Look-ups in named tables: a row name and a column name give one cell, copied from the table.

zes =
|  | gat | bofo | mizipil | malarog |
|---|---|---|---|---|
| gekozol | 50 | 79 | 52 | 85 |
| pizal | 94 | 79 | 76 | 83 |
| resaba | 90 | 79 | 76 | 83 |
| kud | 2 | 79 | 1 | 95 |
| dosar | 68 | 79 | 68 | 83 |
| sizim | 84 | 68 | 76 | 83 |

What is the malarog of dosar in zes?
83
What is the mizipil of resaba in zes?
76
What is the gat of gekozol in zes?
50
What is the mizipil of sizim in zes?
76
What is the bofo of pizal in zes?
79
What is the malarog of resaba in zes?
83
What is the bofo of resaba in zes?
79
What is the malarog of pizal in zes?
83
What is the malarog of kud in zes?
95
What is the bofo of kud in zes?
79
What is the malarog of sizim in zes?
83
What is the bofo of dosar in zes?
79
What is the mizipil of gekozol in zes?
52
What is the gat of sizim in zes?
84
What is the mizipil of dosar in zes?
68
What is the gat of resaba in zes?
90
What is the mizipil of kud in zes?
1
What is the gat of dosar in zes?
68
Row with the largest gat: pizal

komub =
fields: gel, nitef, roges, boralib, dak, bag
ses: [106, 118, 122, 159, 148, 130]
darefas: [102, 96, 134, 111, 94, 115]
fezo: [135, 149, 121, 146, 136, 124]
vazuko: [150, 89, 128, 165, 153, 117]
leme: [92, 91, 197, 158, 143, 155]
konak: [112, 160, 207, 128, 80, 122]
lof: [92, 46, 143, 176, 115, 170]
gebare: [110, 62, 123, 184, 155, 118]
fenuvo: [109, 170, 119, 123, 131, 134]

boralib of fenuvo is 123
boralib of ses is 159
roges of ses is 122
nitef of darefas is 96
boralib of lof is 176
dak of konak is 80
bag of ses is 130
boralib of leme is 158
roges of darefas is 134
dak of fezo is 136
gel of fezo is 135
bag of vazuko is 117
gel of leme is 92
roges of leme is 197
dak of leme is 143
dak of darefas is 94
dak of lof is 115
bag of fezo is 124
gel of ses is 106
Which row has the largest boralib? gebare

Table vak
,vodi,zevire,sor
fop,85,106,195
pilake,72,241,145
vuk,84,91,208
zor,41,120,177
lat,78,116,146
goko,32,124,113
ranovur,126,203,105
nipi,78,155,90

What is the zevire of fop in vak?
106
What is the zevire of zor in vak?
120
What is the sor of zor in vak?
177
What is the vodi of nipi in vak?
78
What is the vodi of zor in vak?
41
What is the zevire of lat in vak?
116
What is the zevire of pilake in vak?
241
What is the sor of goko in vak?
113
What is the zevire of nipi in vak?
155
What is the vodi of goko in vak?
32
What is the sor of nipi in vak?
90
What is the zevire of ranovur in vak?
203
Row with the largest zevire: pilake

lar =
        fuze  nomuf  dar  gog  zok
denud    112    120  126  124  127
muzi     181    122  122   77  110
zit       94     75  116  139  170
veka     127    116  113  108  106
ros       43    200  206  147    0
vazuvo   122    148  126   23   96
gub      122    112  129  133  121
gebelu   106     67  128  121  160
foneti   125    125   85   87   98
dafi     115    124  105  104  115
les       82    138  154  140  161
vib      119    122  112  103  113
kof      136    113  108  110   95

What is the gog of denud in lar?
124
What is the gog of dafi in lar?
104
What is the fuze of ros in lar?
43
What is the dar of ros in lar?
206
What is the gog of muzi in lar?
77
What is the fuze of dafi in lar?
115
What is the fuze of zit in lar?
94
What is the nomuf of ros in lar?
200
What is the dar of vib in lar?
112

munuf =
|  | vup | vobe | nel | kedumid | soduz |
|---|---|---|---|---|---|
| nuto | 108 | 177 | 86 | 70 | 98 |
| zes | 108 | 182 | 82 | 66 | 91 |
| dum | 102 | 197 | 76 | 60 | 94 |
| lusipev | 100 | 213 | 78 | 55 | 107 |
| nelip | 103 | 177 | 79 | 70 | 96 |
| zovo | 122 | 173 | 91 | 58 | 75 |
| gor | 97 | 178 | 71 | 75 | 98 |

dum, nel: 76
zovo, kedumid: 58
zovo, vup: 122
nelip, soduz: 96
nelip, vobe: 177
dum, vobe: 197
gor, vup: 97
nuto, nel: 86
lusipev, vup: 100
gor, kedumid: 75
gor, nel: 71
zes, vobe: 182
lusipev, kedumid: 55
zes, kedumid: 66
lusipev, nel: 78
nelip, vup: 103
nelip, kedumid: 70

Table rin
,giluv,gelan,mil,roporo,tizosa,lun,mun,pifimig,katur,let
vop,0.534,0.466,0.474,0.620,0.437,0.440,0.479,0.511,0.559,0.389
dek,0.488,0.477,0.463,0.757,0.348,0.326,0.519,0.239,0.442,0.468
teso,0.425,0.497,0.425,0.596,0.482,0.523,0.412,0.328,0.469,0.628
mav,0.513,0.629,0.383,0.537,0.441,0.344,0.388,0.350,0.416,0.628
ret,0.475,0.555,0.461,0.517,0.353,0.442,0.481,0.462,0.535,0.622
pul,0.443,0.548,0.152,0.460,0.517,0.232,0.428,0.270,0.372,0.512
lim,0.516,0.479,0.217,0.549,0.473,0.384,0.554,0.455,0.575,0.533
pif,0.536,0.594,0.474,0.452,0.380,0.514,0.427,0.259,0.572,0.371
timife,0.476,0.464,0.227,0.760,0.452,0.461,0.537,0.231,0.353,0.516
gebeb,0.529,0.550,0.309,0.445,0.528,0.550,0.544,0.487,0.386,0.362
dat,0.462,0.631,0.153,0.570,0.528,0.235,0.554,0.421,0.344,0.571
vilumi,0.517,0.581,0.410,0.659,0.527,0.550,0.485,0.511,0.575,0.421
bulu,0.417,0.631,0.223,0.654,0.508,0.544,0.465,0.435,0.570,0.499
folav,0.536,0.551,0.282,0.760,0.392,0.461,0.382,0.369,0.501,0.507

folav, let: 0.507
teso, pifimig: 0.328
bulu, roporo: 0.654
vop, katur: 0.559
timife, tizosa: 0.452
bulu, let: 0.499
folav, gelan: 0.551
pif, let: 0.371
vilumi, pifimig: 0.511
vilumi, tizosa: 0.527

mon =
columns: venuvo, mubuna, rimur, lur, reved, poze, bib, nekim
ropuno: [-40.328, -44.264, -38.929, 18.123, -37.863, -43.564, 21.416, -22.035]
liva: [-37.126, -48.301, -42.082, 7.841, -33.701, -43.554, 12.836, -11.968]
veb: [-44.985, -48.904, -37.101, -22.746, -33.291, -53.351, -11.259, -8.114]
sunofi: [18.912, 22.758, 16.070, -1.377, 13.134, 24.804, -4.188, -8.511]
mem: [50.485, 58.506, 50.252, -21.991, 52.785, 57.529, -2.751, -6.588]
lam: [-36.230, -10.804, -7.119, -7.638, -21.794, -33.293, -42.596, -6.493]
bes: [-79.106, -65.559, -50.455, -14.344, -60.092, -85.939, -10.011, -35.136]

What is the reved of lam in mon? -21.794
What is the mubuna of ropuno in mon? -44.264
What is the mubuna of lam in mon? -10.804
What is the rimur of mem in mon? 50.252
What is the lur of ropuno in mon? 18.123
What is the reved of sunofi in mon? 13.134
What is the poze of mem in mon? 57.529
What is the bib of bes in mon? -10.011
What is the lur of sunofi in mon? -1.377
What is the nekim of sunofi in mon? -8.511
What is the rimur of veb in mon? -37.101
What is the venuvo of mem in mon? 50.485
What is the reved of bes in mon? -60.092

